[[ 51  13 -32  -3]
 [ 39  -9 -52 -49]
 [ 52  -6 -51 -49]
 [-48  -3  55 -31]
 [ 12   2  48 -19]
 [-49  11 -51  52]]
|
[[ -3 -49 -49 -31 -19  52]
 [-32 -52 -51  55  48 -51]
 [ 13  -9  -6  -3   2  11]
 [ 51  39  52 -48  12 -49]]

[[-45 -45 -46  42  14 -40   9  49 -45 -11  -2 -46 -31]
 [-45 -44 -43  43 -36  -1 -41  47 -46 -43  44 -44  43]
 [-42 -45 -46  46 -10 -33 -15  42 -46 -45  43 -47  24]
 [  2  45  44 -42  51 -46  46 -44  48  46 -44  45 -47]
 [-34  15  14 -44  45 -36  44 -41  46  44 -43  31 -43]
 [ 45  46  43  -2 -48  47 -47  -2 -42 -46  47  43  45]]
|
[[-31  43  24 -47 -43  45]
 [-46 -44 -47  45  31  43]
 [ -2  44  43 -44 -43  47]
 [-11 -43 -45  46  44 -46]
 [-45 -46 -46  48  46 -42]
 [ 49  47  42 -44 -41  -2]
 [  9 -41 -15  46  44 -47]
 [-40  -1 -33 -46 -36  47]
 [ 14 -36 -10  51  45 -48]
 [ 42  43  46 -42 -44  -2]
 [-46 -43 -46  44  14  43]
 [-45 -44 -45  45  15  46]
 [-45 -45 -42   2 -34  45]]

[[ -4  14  36  25  18 -41 -54  10  28  12]
 [  0  39  10  47  26 -41  17  -8   1   1]
 [  2  49   1  32 -14 -26 -46 -15 -41 -13]
 [-28   6  16  55  15 -21 -42 -39  -4  -1]
 [-16  -5  -8  31  -4 -15 -22 -33  37  -6]]
|
[[ 12   1 -13  -1  -6]
 [ 28   1 -41  -4  37]
 [ 10  -8 -15 -39 -33]
 [-54  17 -46 -42 -22]
 [-41 -41 -26 -21 -15]
 [ 18  26 -14  15  -4]
 [ 25  47  32  55  31]
 [ 36  10   1  16  -8]
 [ 14  39  49   6  -5]
 [ -4   0   2 -28 -16]]

[[ 48  -1  58  12]
 [ 26  38 -15 -66]
 [ 51 -45  45 -35]]
|
[[ 12 -66 -35]
 [ 58 -15  45]
 [ -1  38 -45]
 [ 48  26  51]]

[[-23  -6 -38 -26  -5 -36 -41  32  12]
 [ 17   6  30  29   8  29  29  18  24]
 [ 63  59  51  29  60  45  59 -37 -25]
 [ 42  51  20   6  52  17  27 -26 -28]
 [ 16   4  33  34   6  33  32  21  28]
 [-12 -13  -6   5 -11  -3  -9  37  32]
 [ 25   1  56  55   3  56  55  23  41]
 [  9  28 -22 -24  30 -22 -19  -5 -18]]
|
[[ 12  24 -25 -28  28  32  41 -18]
 [ 32  18 -37 -26  21  37  23  -5]
 [-41  29  59  27  32  -9  55 -19]
 [-36  29  45  17  33  -3  56 -22]
 [ -5   8  60  52   6 -11   3  30]
 [-26  29  29   6  34   5  55 -24]
 [-38  30  51  20  33  -6  56 -22]
 [ -6   6  59  51   4 -13   1  28]
 [-23  17  63  42  16 -12  25   9]]

[[  1  -2   2  25  58  54 -59 -10   1 -61  -6 -14]
 [ 16  13  17  37  46  57 -47   5 -14 -48 -21 -30]
 [  9  12  11 -19 -63 -42  65  19 -11  62  -9   6]
 [ 21  23  19  -6 -55 -33  56  31 -23  55 -15  -7]]
|
[[-14 -30   6  -7]
 [ -6 -21  -9 -15]
 [-61 -48  62  55]
 [  1 -14 -11 -23]
 [-10   5  19  31]
 [-59 -47  65  56]
 [ 54  57 -42 -33]
 [ 58  46 -63 -55]
 [ 25  37 -19  -6]
 [  2  17  11  19]
 [ -2  13  12  23]
 [  1  16   9  21]]

[[-24 -13  27 -41   2  -7  51 -23 -47 -48  -4  27   8  14   4]
 [-17  -3   9 -17  21   5  32 -13 -59 -21  13  33 -14  -5  -5]]
|
[[  4  -5]
 [ 14  -5]
 [  8 -14]
 [ 27  33]
 [ -4  13]
 [-48 -21]
 [-47 -59]
 [-23 -13]
 [ 51  32]
 [ -7   5]
 [  2  21]
 [-41 -17]
 [ 27   9]
 [-13  -3]
 [-24 -17]]

[[ 53  18 -13  16  54  -8   6  13 -36   7]
 [  6  26   1  27   7  29  28  -7  11  -5]
 [-27   7  31   9 -27  29  18   6  52  12]]
|
[[  7  -5  12]
 [-36  11  52]
 [ 13  -7   6]
 [  6  28  18]
 [ -8  29  29]
 [ 54   7 -27]
 [ 16  27   9]
 [-13   1  31]
 [ 18  26   7]
 [ 53   6 -27]]

[[ 27 -17 -10  -9 -29  16 -14]
 [-49 -17   2  -2   3  11  -2]]
|
[[-14  -2]
 [ 16  11]
 [-29   3]
 [ -9  -2]
 [-10   2]
 [-17 -17]
 [ 27 -49]]
